In the rows, 128 means zero.
The rows below fall into families. The same turns and mirrors carry the whole set onto itself and the rows of a family onto each other. For each named row, which other rows are in its family? Write them in the order they are listed.
These 32 rows form 4 families of 8 rows each.
nuzo: [122 136 150 103 116 139 108 157 128 159 118 152 108 131]
zepu: [127 143 145 114 117  88 127 155 116 150 140 151 110 121]
sutuk: [121 131 150 112 108  94 129 159 116 148 141 143 106 123]
povim: [123 139 139 103 123 134 107 160 126 155 111 160 105 134]
Tek: [127 142 129 117 116 115  99 166 111 156 132 151 116 121]
bitap: [114 132 147  92 132 106 127 145 125 146 125 159  85 141]
latek: [116 128 121 110 144 130 126 150  84 180 150 134 146 135]
muz: [103 129 120  96 167 150 133 146 116 177 137 135 128 137]
dode: [103 131 119 116 156 138 128 148  90 176 154 135 136 122]
dofit: [118 132 147 103 124 108 134 154 125 142 115 158  94 138]
Nali: [107 128 120 109 152 133 127 149  97 180 161 140 144 128]
lenel: [125 138 141 114 108 117 102 165 114 160 138 144 118 118]
vafe: [123 135 138 116 117  89 126 162 111 143 136 150 105 124]
Pusu: [130 149 137 115 116 115 100 159 117 162 135 153 122 119]
bav: [107 119 139  94 154 125 164 135 101 166 130 141 123 153]
Runus: [ 96 123 136 103 163 128 164 136 104 162 139 141 114 138]
Teb: [ 99 125 127 116 157 111 153 144  90 165 159 133 125 126]
tuk: [103 125 130  96 160 153 136 140 111 180 141 149 131 141]
vir: [118 129 159 100 117 115 135 152 130 147 119 151  96 135]
Lavig: [122 141 128 108 123 112  91 160 110 160 144 151 109 123]
muf: [103 120 129 110 153 108 155 144  97 168 165 139 132 131]
fikip: [112 126 130  95 153 152 135 141 100 180 128 142 134 149]
megop: [112 121 130 109 145 104 155 145  86 168 153 133 132 140]
zuzit: [ 98 129 129 102 163 155 137 140 106 174 134 143 125 135]
Vasod: [ 99 122 130  94 169 127 160 140 116 165 138 137 116 141]
ven: [ 99 119 138  95 161 128 164 135 112 167 144 147 121 145]
zap: [106 131 112 110 159 129 128 154 101 177 157 129 138 124]
bamu: [123 140 155 101 124 105 136 147 130 148 119 158  99 134]
vel: [119 134 138 107 122  84 118 155 110 147 148 151  95 128]
mepeg: [119 139 138  94 132 134  99 150 125 159 122 161  97 137]
bakug: [126 146 146  99 124 132 110 150 132 159 115 160 109 132]
voro: [103 124 122 108 161 105 155 149 104 164 158 127 126 128]

The rest of the family of vir: nuzo, sutuk, muz, lenel, Vasod, zap, voro
The rest of the family of Pusu: zepu, dode, Runus, Teb, zuzit, bamu, bakug
The rest of the family of bitap: latek, bav, Lavig, fikip, megop, vel, mepeg

The rows below fall into families. The same turns and mirrors carry the whole set onto itself and the rows of a family onto each other. For each named row, which other rows are in its family? Write them in the order they are listed.
These 36 rows form 6 families of 6 rows each.
rit: [129 144 162 117 146 134 137 115 125 113 121]
Rifik: [122 116 165  78 105 118 129 113 116 129 103]
Pirob: [117 119 168  65  97 122 143 117 112 127 115]
deg: [100 122 152 107 111 128 146 128 138 145 135]
Ferab: [119 124 174  71 111 110 153 115 117 144 114]
vose: [126 115 162 126 102 126 156 107 123 122 113]
Revag: [137 111 156  71 111 120 135 119 106 145 109]
gis: [109 119 142 105 122 126 129 127 137 139 134]
folu: [150 135 154 124 139 141 143 121 123 125 126]
nanud: [111 122 150  90 124 117 154 128 134 149 145]
bir: [143 149 150  85 114 145 174 106 102 128 134]
tusef: [113 134 163  80 141 133 142 129  87 125 116]
ninor: [110 142 148  86 135 136 128 120  89 131 124]
gidu: [126 147 166  77 129 149 160 133 116 150 117]
Pigam: [134 126 156  62 103 139 159 132 124 143 128]
sedos: [101 118 143 117 124 131 146 129 120 144 134]
Gela: [132 137 159 119  86 142 156 110 113 123 129]
lireb: [147 137 168  97 106 138 177 105 128 136 115]
Topug: [121 101 161  78 100 116 143 122 117 127 115]
Tetub: [153 119 152 116  98 131 147 103 115 127 118]
dabo: [137 151 177 116 126 146 153 127 125 114 126]
gerov: [124 113 141 104 123 125 136 126 127 160 127]
Digap: [127 134 147  86 145 134 134 128  96 149 122]
Nalip: [161 132 148  89 124 138 142 112  98 108 128]
vak: [129 135 158 114 147 138 150 129 119 106 133]
Suta: [145 138 159  85 106 143 150 125 112  98 141]
givi: [144 142 154  97 128 143 173 120 136 129 141]
Dudi: [105 148 158  83 139 139 143 130  98 130 130]
lam: [135 140 159  76 117 134 151 110  99  95 135]
zogos: [118 135 147  93 104 147 164 125 120 162 130]
tis: [107 144 154  81 131 126 154 118  91 147 134]
nofo: [126 125 148 120  97 126 142  95 118 123 120]
ribe: [142 130 148  80 118 129 135 107 107  95 133]
tuse: [137 123 152  84 108 132 150 109  89  98 127]
kufek: [121 147 164 120 140 139 155 120 130 116 135]
kof: [126 125 161 112  87 126 158  97 125 119 123]

The rest of the family of kof: Pirob, deg, Dudi, lam, kufek
The rest of the family of Nalip: Revag, folu, Tetub, gerov, Digap
The rest of the family of lireb: bir, gidu, Pigam, givi, zogos
The rest of the family of gis: rit, Rifik, ninor, nofo, ribe

The rows below fall into families. The same turns and mirrors carry the whole set onto itself and the rows of a family onto each other. For each named row, which other rows are in its family? Write them in the order they are listed.
These 16 rows form 4 families of 4 rows each.
C: [112 137 124 138 121 107 119 153 114 152 132 135 104  73 146 128 136 121
 139 122]
Y: [ 94 140 111 112 120 128  99 142 140 140 114 140 128 133  98 124 125 133
 122 133]
Q: [115 168 120 136 117 100 130 146 148 164 152 123 112  98 119 166 135 141
 128 105]
J: [122 132 133 138 118 101 112 152 114 143 135 136 103  78 145 132 134 127
 142 129]
E: [102 139 111 108 115 138  94 137 136 139 119 135 136 130 104 124 116 131
 130 130]
X: [111 136 132 141 119 105 112 152 120 149 135 134 107  73 145 128 134 124
 145 126]
R: [102 144 103 110 143 140 107 146 134 121 144 122 136 111 141 134 135 177
 113 121]
P: [116 167 127 134 119  99 134 155 151 153 154 134 115 103 117 165 140 138
 126 104]
V: [104 144  98 119 139 137  98 147 137 121 147 122 134 109 134 131 146 179
 117 128]
H: [116 130 129 134 118 108 110 153 116 150 141 133 106  75 148 133 122 120
 138 120]
W: [107 145  94 117 138 138 108 150 132 124 143 119 133 112 136 130 146 178
 110 127]
F: [114 164 121 130 116  99 133 154 146 160 153 128 118  98 118 171 140 142
 132 104]
A: [ 95 140 113 106 119 136 101 136 132 138 117 137 135 130 100 128 132 132
 132 134]
N: [103 144  98 119 134 129 108 145 128 118 139 122 132 111 136 132 141 185
 110 127]
Z: [ 96 142 110 112 123 133  96 129 136 139 114 135 131 132 103 125 128 129
 126 133]
G: [117 168 124 128 118 102 137 150 149 157 152 125 119  98 124 163 128 140
 132  97]

The rest of the family of Q: C, V, A
The rest of the family of E: R, H, G
The rest of the family of P: Y, J, N

The rows below fall into families. The same turns and mirrors carry the whole set onto itself and the rows of a family onto each other. For each named row, which other rows are in its family? Write them in the order they are listed.
These 16 rows form 4 families of 4 rows each.
Muked: [110 118 143 152 149 138 126 130 138 132 145 154 131 127 139]
lef: [113 122 110 123 103 107 116 115 122 129 134 145 162 115 139]
Tusof: [103 118 138 151 151 128 132 139 140 125 136 149 131 124 139]
fupu: [130 116 114 134 103 106 114 123 119 121 140 156 152 121 136]
gubu: [115 136 125 115 156 152 135 124 142 130 124 117 118 151 127]
Ralo: [152 129  99 112 113 118 121 112 118 117 122 130 138 148 121]
sager: [108 118 114 137 108 114 107 122 120 137 141 152 148 115 140]
fumot: [135 134 126 112 151 143 139 129 142 113 124 122 117 155 121]
dok: [ 98 111 141 142 142 126 128 140 136 134 142 150 143 124 141]
lemu: [ 95 124 138 144 150 142 131 127 141 136 138 144 143 125 139]
gobe: [125 134 128 116 149 154 146 135 135 127 127 122 121 153 124]
rad: [132 129 126 130 159 151 137 121 140 125 126 129 118 159 124]
gided: [123 119 108 133 110 104 104 118 124 126 139 150 146 115 142]
puzes: [135 137  93  98 110 120 121 119 122 121 119 119 138 143 124]
muzip: [145 143  99 108 114 132 119 110 124 118 123 123 121 147 123]
ziv: [145 137  98  98 108 131 118 115 122 126 132 123 134 145 126]

The rest of the family of ziv: Tusof, gobe, gided
The rest of the family of fumot: sager, dok, muzip
The rest of the family of lef: Ralo, lemu, rad

